Questions about the table below. Rows and columns are numbered from 1.
1) Report the entry just right of 106.
2) Report the entry just left of the largest entry.
3) Report the entry at row 1, column 1.
4) Report the entry directly above 84.
5) Report the entry just right of 166.
6) Report the bottom-left entry.
7) Report the bottom-right entry.
8) Report the entry at row 1, column 3.
[[124 159  81 112 167 120 161 164 158 157 156 136]
 [190 166 104 195 104 180 154 105 167  56 152 117]
 [ 91 148 123 221  97 160 153 164 182 119 131 126]
 [195 107 115 135  79 182  87 115 203 113 135 110]
 [170 148 110 129 141 180 133 214  96 149  88 137]
 [149  74 129 122  75 160  70 155 122 106 181 161]
 [156 164  49 115 135 109 133 216 147 181 113 140]
 [ 89 149 103  87  88 208 143 115 154 160 123 132]
 [100 168  81 162  85 115 101 131 204 120 121 159]
 [149 161  81 186 120 140 101 169 132 212  84 101]
 [150 125  36 165 133 197 157 111 143 187 171 142]
 [177 101 100 122 125 178 125 173 118 123 107 151]
 [115 119 117 129 152 172 175 138 125 161  80 101]
 [134 134  35 139 204 171 133 119 115 191 122 148]]
1) 181
2) 123
3) 124
4) 121
5) 104
6) 134
7) 148
8) 81

[[ 0.6  0.2  0.4  0.3 -0.1  1.5]
 [-1.7  0.5  0.6  2.1  0.5  0.5]]
Which number is the last entry, reading row by row?
Answer: 0.5
The fifth entry, reading row by row is -0.1
Which number is the entry in the bottom-left corner?
Answer: -1.7
Which number is the second-last entry, reading row by row?
Answer: 0.5
Which number is the first entry in reading order?
Answer: 0.6
The entry just left of the largest entry is 0.6
The 4th entry in reading order -> 0.3
Which number is the 2nd entry in reading order?
Answer: 0.2

[[-2.64, -2.03, 1.11, 0.59, 1.80, -1.78, -5.15, -2.46, -3.35, 0.40], [-3.56, -0.79, 0.71, 1.76, 2.66, -2.28, -5.46, -2.82, -5.58, 1.38], [1.32, 6.91, -3.39, 3.16, -0.02, 1.10, 6.58, 1.91, -2.71, 2.75], [-1.58, -6.53, 3.09, -2.49, 0.36, -1.24, -7.31, -3.38, 1.23, -1.42], [-2.75, -4.89, 2.82, -1.33, 1.47, -1.99, -6.40, -1.03, -0.25, -2.34], [0.95, -1.29, 0.50, -1.25, -0.84, 0.47, 0.30, 0.26, 2.24, -0.85], [-3.78, 2.48, -0.70, 3.65, 3.37, -2.34, -3.10, -1.41, -7.75, 2.19], [1.93, -2.93, 1.38, -3.08, -2.06, 1.16, 1.37, 2.12, 6.12, -3.13], [-4.14, -2.84, 1.63, 1.13, 2.94, -2.80, -8.15, -4.40, -5.67, 1.33], [-1.29, -4.09, 2.35, -1.96, 0.36, -1.05, -3.46, 0.88, 2.08, -3.23], [-0.63, -2.04, 0.96, -0.59, 0.26, -0.44, -2.63, -1.62, -0.07, 0.02]]
The entry just right of the largest entry is -3.39
Find the fourth entry in reading order.
0.59
Find the first entry in reading order.
-2.64
Find the third largest entry.
6.12
The smallest entry is -8.15
Find the entry just left of the smallest entry.
-2.80
The entry just left of -1.99 is 1.47
Find the entry just right of -2.49.
0.36
Find the entry just left of -7.31.
-1.24
The second largest entry: 6.58
The 3rd smallest entry -> -7.31
Find the entry just left of -6.40.
-1.99
Find the entry just right of 1.32.
6.91
The entry just left of -2.63 -> -0.44
Find the entry just right of -7.31.
-3.38

Questions about the row below.
1) The entry just left of -439?
2) The entry just right of -96?
[ 789 -659  108  -96   21 -122 -594  719 -413  322  381  581 -439  595]
1) 581
2) 21

A = array([-4.61, -0.73,  0.94,  0.30,  6.98])
The 1st entry from the left -> -4.61
The entry just left of 6.98?
A: 0.30
The second entry from the left -> -0.73
The maximum -> 6.98

Read these off the grid that follows.
1) What is the entry in the bottom-right corner?
2) What is the entry directly above -4.34?
3) What is the largest entry in the last row?
4) What is the entry just left of -4.82?
5) What is the entry just left of 6.81?
6) What is the third entry in reading order?
7) What is the entry just right of -6.20?
8) What is the entry just right of -0.09?
array([[-3.40,  6.81, -6.20,  3.44, -2.67, -2.56, -4.82],
       [ 1.48, -4.34, -3.22,  5.37, -0.09,  0.71, -2.20]])
1) -2.20
2) 6.81
3) 5.37
4) -2.56
5) -3.40
6) -6.20
7) 3.44
8) 0.71

M = [-1.44 -7.53 -4.80 -6.44  0.10 -5.98 -7.38  1.94  2.60]
The entry just left of the smallest entry: -1.44
The median of all entries -> -4.80
